Each path below is one point turned by a fixed rotation once a step. After each direction that follows a path, write how fast that rotation turns it, in deg/step (0 if it stays still).
Each turn is a multiple of 5 degrees from 10 to 175, or 0.
Each row of a path follows its step; steps can be skipped.
Rotation 1:
step 0: [25 15 4 -18 4 -15 18 -2 -17 -8 -7 4 -25 -1 0 1 -24 -20 20 -9 -5 -18 -3 3 -3 13 1 29 -5 -6 13 -19 11 12 -14 -17 1 -6 24 6 8 -16 16 2 1 16 1 17 -5 9]
step 1: [10 19 15 6 18 0 -23 -11 5 7 -2 22 -13 -22 -16 2 -9 13 -3 -14 -12 3 -32 4 -1 5 1 4 -7 2 1 -1 -26 26 3 -10 3 -7 8 2 -4 -21 0 28 23 -5 9 14 -16 -2]
step 2: [11 13 21 -25 1 -16 2 -18 -7 -2 16 -12 -8 5 -5 -4 -16 -6 22 17 -5 -2 13 0 0 -2 1 5 -18 14 -3 7 3 22 17 -1 -6 2 7 18 6 -28 16 -8 6 20 11 25 -27 -14]
step 3: [-7 1 -13 -17 12 4 -17 -6 2 17 -17 18 -17 -20 -19 0 -33 31 13 3 9 4 4 16 -2 -10 -2 8 -14 -5 -4 4 -21 2 10 -1 8 0 -8 -21 7 -27 3 3 12 14 19 6 -1 10]
step 4: [6 20 4 -22 17 -9 0 -27 2 -23 -7 -2 -5 5 -21 -2 -32 9 6 -6 -2 1 11 3 10 -19 -13 21 -20 12 -10 22 22 9 -16 -10 3 13 5 15 -1 -4 5 -6 -9 -2 -14 20 -6 4]
step 5: [-7 10 -8 -7 13 2 -1 1 1 -7 12 10 -5 -13 -18 -21 -16 35 10 -1 -12 7 -9 9 -26 -4 0 20 -11 -9 -2 -7 -25 -3 0 -6 -11 1 -20 14 -21 -26 13 5 10 11 -26 -8 -3 16]
step 6: [27 -5 6 -22 10 -17 11 -16 -4 -16 -8 5 -15 7 -12 18 -8 22 2 18 -24 -7 1 -24 3 -10 -7 4 -10 -12 -6 8 21 -10 -6 15 -6 3 9 7 2 -33 -2 -7 9 -6 -18 4 -22 8]
step 7: [25 16 -13 -2 9 -14 4 10 -13 -7 -6 13 -24 1 4 4 -28 24 27 -3 2 -10 1 -13 -12 11 4 13 -1 2 1 -18 -21 15 -14 -4 3 -9 -24 -16 -12 -3 0 3 26 12 -17 7 6 4]
step 8: [16 9 3 -9 22 -13 -8 -30 -13 -10 -6 17 -19 11 10 8 -23 -12 5 -3 -22 9 -6 -8 0 7 6 10 -6 6 0 -18 -7 5 -16 1 -4 1 27 15 20 -23 8 16 -1 -22 -4 8 -13 20]
step 9: [10 18 20 0 7 -3 1 2 -2 18 5 28 -22 -16 -13 -7 -19 -5 27 7 -8 0 -25 -12 -5 14 3 13 -2 -1 10 0 -7 6 8 -20 -6 -5 -13 18 5 0 9 7 29 28 -4 12 -17 -8]
Speeds:
[2 0 -3 -1 -4 -1 -3 0 -8 -1 -6 0 -8 -2 -1 4 -1 -1 0 -7 7 -1 4 5 7 -1 -3 5 -1 -1 -5 -3 2 6 -4 -1 4 -2 4 -7 -3 3 -4 1 -4 -1 -4 2 8 3] | 100
[6 -3 4 -2 -1 -2 1 -7 2 5 2 -6 -1 3 -2 -2 -2 1 0 -9 4 7 2 -8 4 1 -4 -2 -2 0 3 2 7 -1 2 -1 0 -2 -1 3 0 7 4 -4 8 1 -5 4 0 -7] | 155
[5 -1 1 -7 -5 3 4 3 6 6 1 -3 -6 -2 0 9 1 4 -1 11 2 4 -3 3 0 3 -3 -2 -3 0 -2 -4 -1 0 3 0 -4 7 2 -5 4 2 -3 -7 1 3 -3 -1 0 1] | 100
[2 3 -3 -2 -5 6 -2 -5 0 0 2 0 1 -2 -2 -4 -3 5 -2 -4 -8 2 4 6 -3 -1 4 1 1 -3 -8 8 2 -7 -4 3 -9 -1 -2 -2 -5 3 -2 -9 -3 2 3 2 2 -2] | 45
[6 1 2 4 -2 2 -4 5 -8 -1 -2 -3 5 1 -3 0 -4 -1 -4 -3 7 3 -2 1 0 0 1 -6 2 -6 2 0 2 3 -3 5 -2 10 -4 3 0 2 3 -1 -1 4 3 -1 -9 8] | 0
[5 7 -1 2 4 -1 2 3 3 -2 6 0 1 2 3 0 1 2 1 3 1 -3 -3 0 4 0 -2 -4 -2 8 -3 4 -3 9 -1 1 -3 3 -8 1 -8 5 -2 1 -2 -7 0 9 4 -1] | 130
